In the rows, 128 means zero.
First come named turns, each shown by rows before and after it. For each pair of rows after them, which turns, in which order, take the first row to the second? The first pair is done for you.
turn beb:
[149 139 110  95 156 112 100 198 153 154 135]  ->  [159 142  96 102 126 122  81 179 151  90 145]
[148 138 105  84 141 149  91 181 117 126 198]  ->  [159 142 105 114 102 142  79 133 118 100 204]
[108 102 106  93 157 185 158 162 134  99 157]  ->  [120 108 104 120 119 183 137 110 132  59 167]
[163 100 109 116 158 139 113 137 111 120  93]  ->  [166  98 109 125 145 137 107 125 114 105  95]
turn zufom:
[ 65  99 132  79 169 186 182 135  99 129 115]  ->  [136  85  91 111 180 185 118 175  83  87 110]
[126 120 115 111 137 141  96 140 131 116 159]  ->  [136 132 124 122 128 120  87 137 143 112 155]
[137 112 114 163 124 137 125 100  97 134 129]  ->  [146 117 117 168 116 119 123 100 104 135 129]
turn Nek:
[125 123 127 147 125 132 129 136 120 113  94]  ->  [138 127 117 143 132 126 114 147 121 116 102]
[140 115  96 163 134 157 119 181  63 112  88]  ->  [177 132  83 156 124 133  89 183  77 115 131]
[154 119  92 144 118 145 108 109 140 141 166]  ->  [135 118 102 145 106 148 125  86 135 140 158]
Then:
Between the rows of a pair lie two turns.
[ 81 101 115 112 170 160 175 162 112 143  90]  ->  [142 100  79 148 144 160 110 158 103  66 100] | zufom, beb
[148 151 103 147  87 107  77 143 103  68 119]  ->  [ 92 164 147 144  71  94 127 108 122  87  93] | zufom, Nek
[160 152 156 160  92 105 109 113 164 148 153]  ->  [ 99 128 162 145 101 158 158  83 134 151 138] | Nek, zufom
[145 120  95 103 161 157  87 175 113 123 161]  ->  [154 136 109 125 108 135  86 104 126 126 200] | Nek, beb
[127 118 140 153 105 158 153 100 123 175 123]  ->  [139 119 123 125 139 162 144 160 127 183 128] | beb, Nek
[103  95 131 148 122 150 161 109  86 151 121]  ->  [154  97 112 164 140 124 117 155  94 137 105] | Nek, zufom
[141 142 141 133 106 124 134  90 133 140 128]  ->  [120 129 138 116 130 149 150 108 121 157 131] | zufom, beb
[124 165 106  99 171 152 103 162 128 120 163]  ->  [131 174 119 121 122 137  99 101 138 112 189] | Nek, beb
[122  77 121 178 150 170 150 110  83 165  83]  ->  [174 108 131 209 125 103 110 118 118 149  73] | zufom, zufom
[158 160  96  83 119 113  80 160 123 117 229]  ->  [109 150 110  77  89 144 121  94 115 109 235] | Nek, zufom
[ 98 124 120  92 146 153 147 146 110 133 145]  ->  [130 129  99 116 126 145 110 142 113  81 151] | beb, zufom
[ 89 146 151 100 142 135 155 160 142 102  83]  ->  [123 153 131 108 121 128 113 158 144  58 109] | Nek, beb
[153  94 100 145 131 160 102 130  92 130 131]  ->  [149 142 147 156  95  87 112 104 148 143 124] | zufom, zufom
[167 124 119 136 128 133  55 171 116  76 143]  ->  [152 156 167 149  99  62  84 130 159 127 130] | zufom, beb
[ 94 141 125 102  86 163 129 113 137  55 156]  ->  [ 91 120 121 106 122 180 133 158 117  54 105] | Nek, Nek
[137 130 119 102 145 131 133 154 129 134 126]  ->  [150 135 115 110 126 125 117 146 133 102 131] | zufom, beb
[124 131 126 172 126 131 121 136 118  56  27]  ->  [114 141 155 181 118 103 150 116 141 101  21] | zufom, beb
[112 152 155 108 141 100 146 155 161 157 111]  ->  [113 138 137  91 160 126 139 170 148 161 129] | zufom, Nek
[116 159 111  82 137 120 129 165 125  66 153]  ->  [114 168 123  80 128 106 137 157 137  71 150] | zufom, zufom
[139 148 115 103 149 122 108 177 146 147 157]  ->  [139 159 117 102 130 120  98 162 155 113 164] | zufom, beb
[135  88 103 133 139 117 138 137 148 154 135]  ->  [141  95  99 120 132 118 128 135 154 138 153] | beb, Nek
[111 135 145 126 106 132 161  96 135 124 135]  ->  [116 114 123 120 136 166 159 121 112 135 130] | beb, zufom
[130 133 128 128 128 126 122 152 141 101 115]  ->  [123 140 138 130 116 116 129 133 151 104 114] | zufom, beb
[182 168 144 144  92  55  87 111 181 129 173]  ->  [ 92 169 171  77 128  90 166 127 182 191 171] | zufom, beb
[127 168 164 140 132  99  98 128 188 136 126]  ->  [ 86 159 169 105 153 130 132 131 177 155 127] | beb, zufom
[111 117 142 125 147 141 156 129 126 153 129]  ->  [115 124 126 116 136 157 137 134 123  97 137] | beb, beb
[162 150 115 137 102  81 112 158 148 112 183]  ->  [117 160 143 114 104  80 154 146 159 143 182] | zufom, beb
[192 124 135 174 123  93 111 137 155 157 117]  ->  [178 127 124 130 152 113 112 193 157 137 115] | beb, beb
[122 158 137 121  86 108 131  99 143 115 134]  ->  [107 155 144 108 120 107 157 137 143 166 121] | beb, beb
[119  99 116 124 157 140 143 152 112 160 140]  ->  [147 106 100 136 145 134 109 161 117 119 145] | zufom, beb
[130 100 119 191 143 161 125 133  85 143  91]  ->  [168 123 120 203 125 120  93 141 113 135 106] | zufom, Nek
[110 133 150  99 142 140 138 147 138 117 121]  ->  [126 131 136 115 121 148 116 128 129  78 125] | zufom, beb
[128 144 124 104 166 119 111 147 142 170 169]  ->  [119 153 127  89 153 126 113 129 145 150 179] | Nek, beb
[111 156 154 119 119 129 144 125 146 121 121]  ->  [109 144 141 114 123 155 144 121 126 110 128] | zufom, beb
[194 107  83 147 139 134  75 163  99 124 148]  ->  [151 125 113 150  77 130 110  56 114 110 182] | Nek, Nek
[165 144 126 130 138  83 134 107 122 181 173]  ->  [119 132 135 117 140 109 172  88 111 188 162] | zufom, Nek
